Each named move below is a turn or a mirror, shown by a few rows before and after it. Which moves, in which order, take the first row of each later pair to the second? The first pair is answered.
move z822:
[-19   4  -8  -6  -4   6  -9  14 -17] |-> [-11  11 -11  -3  -8   6  -1  21 -12]
[  2  16  11  -2   3  13 -17  -9 -10] |-> [  7  23   8   0  -2  11 -13  -4  -7]
[ 36 -11  -2 -14   5 -15 -14   5  21] |-> [ 21 -30   3 -17  15 -13 -25  -9  13]
[ 12 -20   5  -8  15 -15 -19 -19  -9] |-> [ 36   5  -2  -3   1 -19  -3   1   7]
move z425:
[ 33 -23  12 -34  15 -30 -20  -6  36] |-> [  7  -7  -8  13  -5  19 -65  -8 -26]
[-62 -23   4  10  -1  19  13  -6 -23] |-> [  4 -22  17 -32  18 -40  21  -8  38]
[-11 -14 -16   3   4  16 -13 -11 -32] |-> [-16 -24  -5 -19  14  -5  22 -13  -6]
[ 34 -34  18  -9 -12 -14 -10 -18   6] |-> [ 12 -30   8  12 -21  13 -24 -16 -24]
move z530:
[-39 -13   6  -1   2   9  15  -8  -8] |-> [ -2  -8  -4   6   0   7 -37 -13 -20]
[-10  -4  -6  11  -5  16 -16  -4 -24] |-> [-23  -6   0  10  -8  16   4   1 -20]
[  4  -4  -5 -10  10 -12 -26 -14   4] |-> [  4  23 -14   7 -11   3   6  11   4]
move z531:
[ 37  21  -3   9   0  -5 -35  -3 -10] |-> [ -5  16  -3  23  -6  18 -29  -6 -34]
[ 19  11  10 -22   4  -8   9   7  -3] |-> [ 22  18   4 -12   1   0  -8   6 -13]
[ -8  16   1   8 -12  28  10  13  -7] |-> [-12  11   7  -3  -7  19  28  12   4]
Then:
Each pair is 2 to 3 moves apart.
[-22 -11   1   5   4  10  13  -6 -15] |-> [ -3  10  -9  19 -11  18   3   9 -16]
z530, z822, z531
[-18  10  -2  -5  -9  11  49  14  -7] |-> [ 12  23 -19  14 -16  20 -16  11 -33]
z530, z822, z425
[-35 -46  13 -28  34 -35  -2 -32   9] |-> [ 22 -24  -6 -12  24 -37 -65 -26  -2]
z531, z531
[ 55  36 -18  -6 -17 -16   5  19  25] |-> [-17  30 -22  25 -28  38   5  17 -31]
z531, z531
[-32 -13  12   1   0   1  40  -1  -2] |-> [ 36  -9   2  -1   5 -19 -33 -12   0]
z531, z822, z425
[ 18   2  -7  29  13  31 -49   7 -39] |-> [-30 -21   6  22  20  40 -21  -2 -46]
z531, z530
[  2 -10  10 -18   9 -16   5  -5  15] |-> [ 19  14  -1  -4  -7 -10   6  10  17]
z530, z530, z531
[-36 -43   8 -10  20  34 -24 -10   0] |-> [-28  11  -3  10 -13  44  33  36  20]
z530, z530, z822
[-33 -25  14  12  -5  13   4   0 -14] |-> [ 29   5  -4  19 -17   1 -28  13  -3]
z822, z530, z530
[ 32  21 -11  22 -20  14   2  24 -15] |-> [-29 -16   3  12  -1  25  22   3 -30]
z425, z822
[ 15 -22   5 -32  15  -3 -18 -17   9] |-> [ 21  24 -14   6 -18  23 -16  14  -5]
z822, z530, z425
[-18  -7 -11   5   4  17 -18   0 -29] |-> [ 24  12  -9 -12   0 -15  12  17  20]
z425, z822, z531
[ 40  -5   3 -21   2 -27 -15   0  34] |-> [ 28  -2  -5   5  -2   3 -57  -6  -6]
z531, z822
[ 13  -5 -20  39 -22   8 -43   8 -41] |-> [-38 -14 -10  38 -24  21   4   9 -44]
z822, z531
[-62 -46  20 -21  19   7  27 -27  -5] |-> [ 60  37 -22  19 -24   5 -49  16  -3]
z425, z425, z822
[ 14   2  23 -15   9 -27  32  24  29] |-> [  7   5   2  25   0  13 -42  13 -33]
z530, z425
[ -8  16 -13  25  -8   8  -8  11 -17] |-> [-10  15  -2   8  -3  -8  28  17  10]
z530, z822
[ 29  23  -1  21 -12  22 -43   8 -15] |-> [-46  -6  20   4   0  28  32   0  -5]
z531, z531
[-52   7   2  27  -8  46   4  12 -34] |-> [-26  -5  -3  24   3  39 -48  -9 -45]
z425, z530, z425
[ -1  17  -2   8 -14   2  25  16  12] |-> [ 25   9  -3   5  -3  -2 -32  -1  -1]
z822, z531, z530
[-26 -12  -4   3   6  -2  21 -16   6] |-> [ -4 -12 -11  13   7   1 -25 -22 -10]
z822, z530, z425
[ 16  15  -6   3 -22 -21  17  10  21] |-> [ -9 -25   6 -10   4 -22  -7 -22   7]
z822, z531
[-31  -4   7  -9   3   5  49   9  14] |-> [-27 -34  16 -23  25  -5   4 -20   7]
z530, z425, z425
[  6   7  -7   8 -10   6 -17   3 -15] |-> [  5  16  -5   7 -15   2  10  12   1]
z531, z530, z822
[15 25  6  9 -9  5 12 26 18] |-> [-31  -5  16  -1   2  10  24   6  10]
z822, z530, z425
[ 13 -15  16 -18  15 -16 -20 -16   0] |-> [ 21  17   9  -8  -6 -13  20  12  17]
z822, z530
[ 10   4  10 -22  -8  -8  31  18  23] |-> [ 30   4  -5  -3 -10  10 -38   7 -11]
z822, z530
[-10 -14 -12   2  13  20 -69 -20 -53] |-> [ 13   8 -20   9   2  20 -73  -6 -48]
z425, z530
[ 11  13 -23  22 -19  12 -14  12 -11] |-> [-17   8 -14  18 -18  15  23  16  -3]
z822, z530, z822
[ 20  36 -14  16  -9  11 -21 -11 -27] |-> [-32   8   0   9   3  21   4 -25 -35]
z822, z531
[-10 -22   7 -21   9 -11 -23 -29 -10] |-> [-13 -20  12 -27   9 -19   8 -20  13]
z822, z530, z822
[-27  -9 -14  29 -28  22 -36 -23 -22] |-> [-16  23 -13  19 -46   7  37  12  23]
z531, z822
